In the rows, zero is written as 128.
Each path below is one point turned by a fixed rotation once a step. After each direction that follows a path, write how fast that rotation turns it, in degrees a step (0 if it stays still).
Each turn is a multiple of 5 degrees from 10 to 175, or 0.
Each row of a path follows its step; steps can be skipped.
Path 1:
step 0: [127 130 133 117 148 135 135 138 126 112 125 140 134 148 121 142 131 129
 124 120 117 127 113 135 129 137 138 130 133 133 113 131 131 136 126 120
 125 126 118 126 124 124 129]
step 1: [126 142 124 115 145 135 132 107 133 127 126 130 122 119 119 137 130 138
 125 136 134 128 137 118 127 127 123 124 119 109 128 148 134 122 140 126
 126 134 122 135 127 125 122]
step 4: [124 143 124 136 118 134 131 129 121 130 128 126 142 131 133 126 117 123
 140 147 121 126 135 132 135 115 124 114 121 134 125 127 132 130 120 114
 131 128 122 150 121 131 142]
step 6: [134 130 141 108 129 130 109 133 126 118 137 118 119 125 116 124 137 139
 131 116 122 124 120 135 138 134 131 131 132 112 117 122 125 129 133 122
 132 121 126 117 140 117 127]
step 7: [117 124 125 121 139 130 128 115 143 131 121 118 127 136 127 147 127 115
 129 130 135 138 137 147 131 132 116 124 127 125 113 141 121 137 133 130
 125 114 127 126 134 135 125]
step 9: [130 123 118 143 133 123 131 122 128 126 139 143 102 129 124 113 130 136
 132 134 130 127 121 120 124 123 137 117 121 133 125 118 137 117 125 122
 137 124 134 126 128 120 145]
step 13: [129 119 136 123 145 127 117 133 128 126 122 118 138 138 126 128 129 112
 127 133 122 143 116 128 131 136 121 122 110 120 128 132 139 128 122 130
 138 119 136 113 116 118 118]
step 14: [141 124 134 134 138 129 142 121 128 110 134 133 110 135 130 151 126 128
 126 121 123 136 134 115 128 124 138 130 132 124 121 138 122 134 130 128
 137 124 119 126 117 138 119]
step 15: [117 139 130 125 130 116 144 119 128 135 132 144 123 114 132 123 137 131
 121 132 143 121 140 123 113 136 133 128 121 124 112 122 127 111 133 127
 125 126 119 136 134 128 126]
step 17: [133 123 130 134 114 135 116 139 130 122 144 110 130 129 135 126 122 117
 127 134 112 119 134 120 125 119 132 122 132 138 129 132 113 130 120 137
 124 144 132 123 124 131 144]
Speeds:
[127 127 131 127 127 134 125 129 131 131 130 130 124 126 128 125 127 130
 129 133 127 127 128 129 125 128 127 127 125 129 125 132 126 126 132 127
 133 126 125 132 130 131 130] | 130
[132 127 132 126 126 130 133 125 131 127 124 128 130 126 126 126 127 132
 131 127 123 129 130 127 132 123 130 130 130 126 132 127 126 126 130 130
 127 122 129 129 127 129 128] | 170
[126 130 128 124 130 129 127 123 128 129 132 126 129 130 123 125 129 126
 126 127 125 123 127 129 126 130 125 126 130 127 133 132 124 132 128 133
 127 128 130 127 131 128 129] | 70
[130 127 130 125 133 126 124 124 132 128 124 128 124 131 129 128 132 129
 125 130 124 131 130 127 127 131 127 129 131 128 125 128 128 130 126 125
 126 126 127 130 126 128 123] | 55
